Questions about the matrix below. Rows and columns are numbered from 1.
1) Which number is the entry just left of the smallest entry?
2) Which number is the entry in the bottom-right corner?
3) Which number is the entry in row 2 and column 1?
4) Which number is the entry in the bottom-left corner?
5) Which number is the top-left entry?
6) Which number is the entry in row 3 and column 2?
7) Which number is the entry directly below the smallest entry?
8) Which number is the entry directly above 27?
 13  -14  -14    2   13   -3   35    6  -13   23   15
 20   23   19  -12   -5    4   51    3  -12  -34   26
 12   -8    0   10   13   11   34    6   -6   32    5
 -4  -22  -28  -12   18  -27   47   11  -20   12   27
1) -12
2) 27
3) 20
4) -4
5) 13
6) -8
7) 32
8) 5

Read these off the matrix that follows.
1) Give the entry just right of -15.7.
2) Give the entry just right of -84.3.
3) Give the third largest entry.
4) Give the 5th entry in reading order.
5) Give the smallest entry.
6) Give the entry just right of 3.7.
7) Give the largest entry.
[[ -66.1   14.8  -39.7  -14.9  -18.8  -13.6  -48.2  -36.5  -15.4   14.3
   -59.4  -38.7  -92.5   22.4    3.7  -20.8]
 [ -61.0  -89.8  -94.2   -6.9 -123.7    6.7  -60.0  -60.9  -71.0  -52.7
    -4.5  -86.7  -44.4  -31.1  -45.1  -47.1]
 [   8.1  -28.0   -6.2  -32.7  -31.1  -36.1   24.5    0.2  -19.8    8.8
    23.2   31.8   18.5  -16.5   10.2  -55.4]
 [ -91.5  -55.0  -50.6  -35.0  -45.8  -15.3  -17.7   14.5  166.1   22.9
    -7.7    2.5   18.0   15.0  -60.8  -62.5]
 [ -43.9  -82.8  -70.8   23.7  116.3    5.7  -41.1   14.5  -51.3  -41.3
    -8.2  -70.7  -52.8   24.5    8.4  -40.9]
 [   6.5  -72.5   -4.8  -12.6  -48.1    1.4  -57.8   -5.5  -21.9   12.4
   -71.8  -52.1   -8.3  -45.6  -25.7  -45.0]
 [ -37.2  -18.0    1.4  -39.8   -4.4  -17.5   20.2  -44.9 -101.9   15.8
    17.6   -8.9    2.0  -60.6  -51.1  -45.4]
 [   4.5  -25.5  -49.4  -19.8   91.8  -19.8   41.0  -37.0   64.4  -96.1
     4.3  -46.7   22.3  -28.1   40.6  -19.7]
 [  40.5  -26.1  -20.3  -31.8   61.5  -15.7  -81.6 -161.3  -22.1 -126.8
   -22.6  -69.9  -21.8  -32.4   27.2  -37.0]
 [ -11.6  -31.9  -52.7  -54.4 -113.7  -37.1  -11.1  -93.3    7.7    6.5
    -6.0   95.1   44.8  -19.0  -44.9   17.0]
 [ -27.3  -30.7   35.1   -2.0  -65.8  -69.5  -44.7  -84.3  -59.2    1.6
   -98.0  -52.4  -13.8  -25.2  -18.1   13.8]]
1) -81.6
2) -59.2
3) 95.1
4) -18.8
5) -161.3
6) -20.8
7) 166.1

B =
[[ 13   3   6  20 -31  -9 -26 -29  21 -26]
 [ 15 -24  -2  10  44 -29  -1   0   4  -5]
 [ -6 -26  15   5   3 -14  -9  -6 -14  35]
 [ 28 -20 -34  28  -3  -4  11 -12 -29  21]
 [  5  -1   0  21  12  -2  24  17 -32  -3]
 [ -3 -29  19  29  17  -1   5  16 -14 -12]
 [-16 -34  15 -17 -14  19   3 -20 -52  48]
 [-31 -43  14  27  -4   2   3   6 -21  26]
 [  0  -6   0   1  10 -25 -14 -10 -38  32]
 [  6 -10   8  15  30 -20  -6  -4 -31  33]
 [  5  -5 -34  -6  -2   0  16 -17 -46  -8]
 [ 11 -18  17  21  18 -14 -16  13 -21  22]
 [ 12   9  10 -52 -17 -33  45  52  18   5]]
Indices start at 1.
The entry in row 3 and column 1: -6
The entry in row 1 and column 3? 6
The entry at row 1, column 1? 13
The entry in row 2 and column 2 -> -24
The bottom entry of the column that holds the largest entry? 52
The entry just left of 24? -2
The entry directly below -8 is 22
The entry in the top-right corner? -26
The bottom-left entry is 12
The entry just left of -25: 10
The entry just right of 4 is -5
The entry in row 2 and column 1? 15
The entry at row 2, column 3 -> -2
The entry just right of 24? 17
The entry directly below 27 is 1
The entry in row 1 and column 2 -> 3
The top entry of the column that holds the largest entry is -29
The entry in the bottom-right corner -> 5
